In the data rows, the value 128 means zero.
Here are some numbered points:
[ 75  83  99  79 103  79 101 131  96 116  81  83 125 105 123  77  79 116
  75 107  83 112 136  86 112  79 116 129  90 109  73  86 120  77 112  81
  77 133 101 110  81  86 127  88 129  75  88 118  77  79  79  99 131 110
 118  77  79 118  79 103  81  81 114  73 105  83 107 131  81 116  77  81
 123  90  96  77  77 116  77] 0
[147 155 131 142 136 118 123 120  92 123 136 151 127 134 136 144 162 133
 138 134  86 138  92 109  98 153 166 125 144 133 149 147 133 142 162 107
 142  94  88 120 112 144 122 120 134 144 155 136 138 157 142 122  98  92
  96 140 151 129 136 142 147 158 129 140 133 105 134 118  94 101 155 151
 129 131 133 155 149 122 142] 1
[101 125 116 164 157  94 103  92 120 125 107 129  77 157 173 101 112  99
 147 142  85 101  85 134 120 109 144 118 149 181 101 133  92 144 170 105
  99  88 140 127 125 136 114 181 170 101 140 112 146 162  88 105  86 144
 125 153 116 144 162 133 149 123  77 157 138  92  85  79 107 129 136 107
 103 179 166 105 120  90 151] 2
[123 151 164 170 158  86 114 125 133 134  90 142 134 146 129 112 151 149
 181 162  75 134 107 138  99 101 127 116 175 138 114 162 155 170 168  86
 138  98 118 136  96 138 125 151  83 122 157 168 181 149 103 118 114 131
 107 129 144 120 160 160 125 153 157 175 164  85 133 125 147 112  96 144
 157 153 125 118 155 153 179] 3
[146  99  83 158 164 123  81  73 105 149 122  85  99 125 118 149  99  94
 140 173 110  73  79 127 134 110  88  75 125 122 162 109  90 140 157 144
 105  81 114 177  99  75  85 105 136 142 110  83 142 158 125  81  85 107
 127  98  96  77 120 110 134 105  94 142 162 127  83  75 129 134  99 103
  99  99 134 133  99  94 144] 4
[153 103 114 183 107 140  86  77 164  73 146  90  94 181  90 147  92 114
 183  85 142  90  86 171  85 144 110 107 183  85 157 116  98 183 103 147
  75  90 166  79 146  88  98 183  90 151 120 142 170 129 131  79  90 177
  85 144  94  96 183  88 162 103 101 183  81 142  75  88 171  81 140 101
  79 183  92 160 103 110 183] 5
[127 118  94 134 140 134 133  81 134 157 129 125  88 142 149 120 123  86
 129 153 147 127  99 144 158 134 133 103 134 149 123 105  88 127 160 151
 127 105 146 144 118 120 101 146 147 129 112  98 129 142 116 133  99 136
 183 131 122 116 134 170 129 122  92 131 171 146 123  94 138 168 129  86
  86 144 153 103 110  92 133] 6
[133  81 118 171 177 110  83 129 160 140 103  73 118 179 144 127  81 131
 168 179 116 103 116 160 138 103  92 112 162 153 125  94 118 164 175 122
  98 112 158 171 105  73 112 155 153 134  99 116 183 136 120  86 109 147
 144 103  77 101 158 123 151  85 122 168 177 114  79 120 160 158 110  92
 105 155 160 122  88 140 168] 7
[116  75 138  88 123 120  85 166 103 144 118  77 158 112 134 123  77 144
  98 147 120  83 153  90 131 112 101 144  96 140 120  81 177  81 131 133
 114 147  86 173 122  81 147  85  98 114  79 129  88 109 123  94 158  98
 136  96  73 133 101 116  96  79 160 101 155 122  86 160 109 138 112  88
 153 101 123 123  79 160  86] 8
[ 96 120 147 160 142  98 122 164 166 147  83  94 149 168 105  96 120 151
 177 149 109 129 168 173 153  83  86 133 171 118  96 107 166 168 133 109
 129 157 170 164  85  92 133 133 103  96 118 153 179 171  99 140 168 168
 153  75 101 114 155 127  94 116 164 170 147  96 129 175 173 162  81  94
 144 107 109  88 118 166 164] 9
[177 110 175 144 179 175 118 158 142 175 183 118 157 133 179 166 110 166
 134 181 170  92 147 142 173 179 123 166 131 175 147 136 170 155 171 173
  90 164 147 183 181 125 162 162 183 173 131 157 136 181 164 114 155 153
 170 171 109 151 140 173 175 112 162 144 146 175 114 155 127 183 181 120
 147 175 183 171 114 162 140] 10
[107 149 155  96 125 112 155 140  90  98 125 158 155  88 138 105 147 157
  85 101 125 153 160  88 114 125 151 160  83 129 107 149 171  96  99 123
 153 155  96  99 149 168 158 110 151 105 151 166  86 110 112 162 157  94
 109 118 164 170  88 151 120 147 158  99  98 118 155 157  86 105 120 153
 158 122 136 129 147 158  94] 11
New points follow, each followed by the number of its nearest point above.
[158 162 123 140 131 181 181 118 177 166 173 173 133 151 168 173 160 122
 151 138 181 166 157 177 181 168 181 147 158 157 168 157 116 146 134 162
 181 162 175 151 173 170 142 173 168 158 153 122 149 155 177 181 151 175
 168 175 160 127 171 166 122 162 118 153 144 179 181 134 166 166 175 181
 125 171 179 166 164 118 147] 10
[183  96 129  92 155 179 138 149 110 179 153  75 110 101 107 183  88 136
  77 171 179  79 155  99 183 138  73  88  88 120 170  98 125  79 136 177
 103 160 127 146 140  77  94  73 112 168  92 123  79 144 183 144 149 120
 181 109  86  79  73 118 171  94 127  79 158 181 116 136 101 171 142 122
  96  73 116 162 101 144  81] 8
[110 107 112 109 166 105 105 110  79 170 109 107 122  92 166 109 103 127
  92 170 105 105 125  94 155 114  98 123  81 162 109 118 114  98 179  88
  79 122  92 175  94 105 123  90 142 107 116  99  99 173  98 123 123  90
 158 110  81 123  92 164 107 110 116  92 175 110  96 122  77 160 123  77
 133 105 157  90 105 114  96] 8
[136  88 120 110 116 153 129 153 125 160 170 138 166 149 181 131  96 125
 107 125 133 114 146 122 151 170 153 179 129 179 136  90 138 109 138 157
  81 149 136 142 171 142 179 158 179 133  90 105 109 131 138 109 153 146
 147 183 136 183 138 181 109  88 133  96 123 151 127 147 123 140 173 131
 170 173 181 142  94 133  98] 10
[164 136 136 181 181 171 116  86 155 114 147  88  81  85  98 157 133 155
 155 140 177  86 105 147 122 162 114  77 114  92 153 173 112 181 149 175
  83 107 153 116 166  85  79 103  79 183 171 164 171 179 155 120  94 160
 133 157  85  83 110 105 183 140 110 181 125 168 118  83 140 122 164  99
 114 103  85 181 140 120 175] 5
[151 116 151 127 101 183 153 181 173 131 177 146 171 160 175 181 114 153
 125  98 183 147 183 166 170 181 177 183 146 166 177 103 173 114  88 181
 140 183 173 129 183 153 183 177 149 149 101 171 127 107 153 155 179 173
 175 181 140 179 166 157 155 109 166 123 107 183 160 171 179 146 183 140
 179 181 151 151 109 164 127] 10
[166 166  96 157 144 144 140  96 122  92 155 147  90 118 103 151 179 103
 142 110 131 146  83 118  92 142 158  83 127 103 166 177  83 160 101 134
 147  79 122  92 164 147  81 134 105 162 175  94 147 151 160 147  75 127
  90 158 149  85 127  99 166 166  81 147 109 149 151  85 116  96 146 149
  81 127 131 168 168  98 158] 1
[ 81 112  92 131 153  88 146  94 151 138  86 131  98 131 177  79 116  81
 133 164 129 133 114 158 179  81 136 109 138 177  86 112  85 131 177  96
 131 123 164 147  83 133 109 157 158  81 114  81 134 168  86 129 118 166
 179 101 129 136 146 140  88 114  86 136 157  94 142  96 175 164  92 123
  92 158 170  73 116  73 134] 6
[171 131 166 173 118 160 107 170 153  90 162  96 160 155  77 153 129 179
 175 105 151  85 162 151  90 160 109 146 155  77 173 140 158 173 110 164
 118 158 151  86 144  83 144 138  77 171 138 179 166 112 157 101 164 155
  94 138  75 146 149  83 170 131 175 179  96 160  99 170 158  88 158  90
 168 140  83 177 129 175 171] 5
[173 140  79 105  81 173 149  85 127  85 164 136 103 114  75 171 140  83
 109  77 164 151  94 123  94 166 103  81 107  79 146 131  79 101  75 160
 149 101 138  81 158 131  75  96  75 164 133  85 103  73 158 151  92 134
  88 177 138  86  99  77 144 138  83 114  83 173 147  92 142  86 166 138
  90  86  81 173 136  81 105] 1
[149 129 109 146 133 158 144 123 181 183 144 109  75 147 116 146 131 101
 144 131 160 136 123 168 157 151 107  96 142 125 183 127  99 147 140 168
 133 125 168 168 120 107  96 122  88 146 123 107 153 138 181 146 127 162
 166 120 114  99 144 125 158 127  98 149 181 158 131 116 168 157 114  85
  94 142 140 157 131  99 146] 6
[ 85 173 125 114 138  73 120  83  73 101  77 164 107 103 120  75 164 110
 101 136  73 149  81  73  83  75 164 105  79 131  85 171 105 112 146  73
 151  77  73  98  75 155 107  83 110  85 168 127 105 147  73  88  81  75
  83  83 168 105  83 136  90 171 112 103 134  73 140  86  90  92  86 171
 127  83 118  75 177 105 107] 1
[ 90  94 146 112 151  90 112 134  86 173  88 103 140  79 160  86  86 146
  88 151  99 109 149 103 175  90  94 149  86 160  79 110 134  92 158  83
  85 146 109 140 110 109 146  98 138  88  94 125  96 146  94 116 146  96
 173 105  99 138  90 155  98  96 138  90 170  88  92 138 134 170  90 109
 149 109 149  85  92 146 101] 8
[140  85 177 149  99 157 127 179 175 105 123  81 177 166  92 133  85 171
 160  94 175 110 181 175 136 131  85 171 153  94 134  92 181 162  90 155
  96 179 177 103 116  99 168 149 133 138  98 160 158  86 149 142 181 171
 116 125 103 157 153 107 142  92 179 146  90 157  94 166 170 114 127  75
 183 166 101 140  90 177 155] 9
[168 147 160 123 183 162 131 116  81 171 160 112 114 107 112 177 146 162
 114 183 153 131 118  79 144 157  96  99  75 127 164 164 140 133 181 129
 134 114  81 157 134 123  99  75 101 181 164 140 116 166 168  96 120  85
 142 136 131 107  75 129 177 151 142 129 173 164 136 123  83 142 153 133
 112  75 120 179 151 157 129] 1
[125  77  85  75  94 138  90  90  85 112 157 110  79  99 147 138  83  88
  79 109 123  81  77  81 107 147 112  92  85 142 133  83  75  75 129  98
 107  83  83 125 160 114 105 109 140 127  85  79  75 127 151  75  79  81
 105 149 107  98 103 168  92  83  90  77 112 129 105  73  92 107 157 118
  77 112 155 127  83  79  75] 4
